Where one turn sends some rows of the set: a few examples, then the rows asked
Q_276: [1.42, 0.58, -2.51, -1.18, -3.58, -0.55, 3.70, -4.90, 1.83, 2.08, 0.29, 0.90, 4.02, -1.88, -0.35, -2.13, -0.29, -2.16, -0.38, 3.47, -1.68]
Q_12: [1.73, 0.70, 2.44, -0.16, 2.14, 1.44, -1.44, 3.80, 1.48, 0.60, -2.34, 1.08, 0.18, -0.53, 1.33, -0.07, 2.44, -2.04, 0.88, 0.99, 1.33]
Q_368: [-0.60, -5.14, -0.87, 4.48, 0.39, 1.72, 1.79, -1.02, 0.90, 3.05, 0.19, -0.28, 0.00, 1.51, -2.84, 0.34, -1.99, 0.11, 0.52, -1.73, -2.73]
Q_865: [0.21, -0.15, 1.98, -3.40, -2.65, 2.41, 3.37, -0.61, -2.25, -0.83, -1.30, 0.77, -2.87, 2.97, -1.59, -0.50, 3.62, -3.36, 2.04, -1.66, -4.30]
Q_598: [1.09, -4.32, -0.32, 4.49, 1.24, 2.15, 2.30, -1.78, -0.47, 2.29, 1.80, 0.48, 0.05, 1.33, -3.45, 0.77, -1.64, 0.09, 0.33, -2.15, -2.06]
Q_989: [2.64, -0.29, -3.65, -2.13, -3.90, 0.29, 2.60, -4.59, 1.75, 1.62, 2.08, 1.37, 4.87, -0.39, 0.19, -0.25, -0.53, -2.09, -1.34, 2.76, -1.09]
Q_729: [0.34, -6.06, 1.40, -0.68, -2.62, -0.10, -2.32, -3.44, -3.27, 4.11, -1.43, 2.09, -0.44, 0.72, -0.67, -1.56, 0.16, -0.51, 0.60, 1.61, 4.41]
Q_233: [4.30, -0.35, 0.83, -3.40, -1.44, 3.30, -2.30, -5.72, 1.48, -1.45, -3.43, -0.72, 0.23, 2.91, 1.48, 0.69, -2.78, -0.62, 2.34, 0.35, -0.42]
Q_688: [-0.20, -0.32, 1.97, -3.50, -3.59, 1.67, 2.04, -0.75, -2.60, -0.69, -1.60, 0.41, -1.72, 1.24, -1.82, -0.75, 3.08, -4.12, 2.25, -1.64, -4.66]
Q_565: [-0.47, -1.10, 1.75, -4.21, -2.22, 2.63, 4.05, -0.84, -1.85, -0.71, -1.76, -0.03, -1.81, 2.32, -2.16, -0.76, 3.34, -3.29, 2.16, -1.42, -3.90]
Q_9: [0.16, -5.40, 0.73, -0.10, -3.03, -0.13, -2.40, -1.64, -3.64, 3.92, -2.11, 1.93, -0.66, 0.30, -2.04, -1.35, 2.68, -1.15, 0.98, 2.84, 3.72]
Q_414: [3.82, -0.40, 0.86, -3.45, -0.66, 2.13, -3.13, -5.20, 0.57, -1.53, -3.01, -0.25, -0.46, 3.02, 1.74, 1.36, -2.42, -0.85, 1.93, 0.98, -0.69]
Q_470: [4.67, -0.39, 1.03, -2.61, -1.19, 2.07, -2.84, -5.05, 0.15, -1.58, -2.32, -0.98, -0.95, 2.24, 1.41, 0.37, -3.13, -1.11, 1.76, 0.18, -0.85]
Q_179: [0.08, -3.91, -0.34, -1.06, -4.02, 0.20, -3.69, -2.75, -4.17, 3.87, -2.13, 1.22, 0.22, 0.05, -1.63, -2.93, 1.31, -0.14, 0.27, 2.37, 4.20]
Q_732: [0.17, -4.91, -0.63, 4.28, -0.61, 1.92, 3.18, -0.81, -0.38, 2.26, 0.69, 1.67, -1.05, 1.75, -3.57, 0.34, -2.13, 0.82, -0.02, -0.94, -2.27]
Q_423: [-0.27, 0.01, 1.84, -2.99, -2.97, 2.48, 2.71, -0.92, -1.36, -0.76, -1.56, 0.02, -2.02, 2.33, -1.19, -1.07, 3.68, -3.70, 1.91, -2.19, -4.43]
Q_82: [1.65, 1.48, 1.58, 0.14, 2.45, 1.88, -1.37, 3.19, 1.36, 0.41, -3.26, 0.71, -0.13, 0.04, 1.78, -1.33, 2.04, -2.41, 0.96, 0.07, 1.66]
Q_537: [3.72, -0.06, 1.35, -3.57, -1.29, 2.43, -3.36, -5.03, 1.96, -1.86, -3.25, -0.63, -0.69, 1.98, 1.74, -0.21, -2.25, -0.99, 1.77, -0.53, -1.04]
Q_561: [0.61, -5.38, 1.53, 0.11, -3.53, 0.09, -2.94, -1.90, -2.36, 4.93, -1.84, 2.74, 0.05, 0.43, -1.15, -1.47, 2.13, -0.86, -0.20, 3.13, 3.90]
Q_435: [0.32, -3.70, -1.08, 4.87, 0.46, 2.42, 3.61, -1.03, 0.59, 1.81, 0.80, 1.22, -0.61, 0.17, -2.37, 0.60, -1.33, 1.34, 1.44, -0.76, -2.36]
Q_408: [0.31, -4.50, -0.34, 4.15, 0.33, 1.90, 3.08, -1.95, -0.24, 1.62, 0.51, -0.07, -0.73, 1.98, -2.98, 1.29, -1.89, 1.45, -0.33, -1.96, -3.30]
Q_271: [1.33, -4.96, 1.74, 1.05, -3.74, 0.86, -2.47, -3.51, -2.77, 5.09, -2.02, -0.06, -0.56, 0.92, -1.59, -1.25, 3.21, -0.34, 0.78, 2.36, 4.08]
Q_968: [1.56, -0.38, -3.38, -3.01, -4.22, -0.48, 2.79, -4.49, 0.20, 2.70, 0.80, 1.76, 4.59, -1.91, -0.03, -0.42, 0.59, -1.73, -0.75, 2.18, -1.09]
Q_658: [0.32, -3.47, 0.05, 3.82, 0.47, 2.21, 2.86, -1.26, 0.50, 1.11, 0.04, 0.48, 0.16, -0.25, -4.89, 0.85, -1.56, 1.87, -0.15, -0.98, -2.85]
Q_75: [1.17, 0.82, 2.55, -0.66, 2.62, 1.78, -0.64, 3.81, 0.96, 0.55, -2.77, 0.60, 1.61, -0.37, 0.89, -0.28, 2.36, -1.51, 0.90, 1.38, 2.31]
Q_680: [4.56, 0.13, 1.38, -3.45, -1.78, 3.09, -3.22, -4.98, 1.61, -1.91, -2.33, -0.53, -0.03, 2.53, 1.23, 1.47, -2.59, -0.88, 1.76, -0.04, -0.53]
Q_437: [-0.93, 0.07, 1.57, -3.57, -3.16, 2.35, 3.14, -0.20, -2.00, -0.66, -1.15, 0.72, -1.79, 2.79, -2.08, -0.12, 3.77, -3.39, 2.94, -1.37, -4.62]
Q_454: [2.26, -0.27, -3.57, -2.66, -3.20, -0.89, 2.60, -4.20, 1.29, 1.35, 1.75, -0.10, 4.01, -1.37, -0.56, -0.79, -0.03, -3.38, -1.04, 2.37, -0.09]
Q_43: [1.65, 1.59, 2.08, 0.76, 1.76, 2.23, -1.77, 3.73, 1.55, 0.76, -1.49, -0.25, 0.89, -0.88, 1.69, -0.33, 2.26, -1.71, 1.49, 1.18, 1.26]
Q_29: [1.42, 1.49, 3.06, -0.01, 2.08, 1.78, -1.18, 4.06, 1.79, 1.42, -1.90, 0.76, -0.02, -0.04, 1.56, -0.31, 1.92, -1.23, 1.07, 1.33, 2.02]
Q_687: [2.06, 0.36, -2.41, -2.04, -3.63, -0.35, 3.02, -3.80, 2.41, 1.82, 1.53, 1.06, 4.91, -2.52, 0.01, -0.64, -1.11, -2.24, -0.28, 2.75, 0.34]
Q_741: [1.98, -4.42, 0.53, -0.76, -3.32, -0.35, -2.95, -2.65, -4.17, 3.92, -2.04, 2.60, 0.02, -0.30, -2.65, -1.67, 1.59, -0.22, -0.06, 1.90, 3.57]
Q_91: [3.20, -0.31, -2.54, -1.78, -3.32, 0.31, 3.09, -4.80, 1.88, 2.21, 1.77, 1.59, 4.79, -2.47, -0.33, -0.86, 1.40, -1.66, 0.44, 2.73, -1.39]

Q_968 turns into Q_729
Q_408 turns into Q_687
Where do these go?
Q_658 turns into Q_454
Q_565 turns into Q_233
Q_741 turns into Q_598
Q_29 turns into Q_437
Q_732 turns into Q_989
Q_82 turns into Q_423
Q_276 turns into Q_179

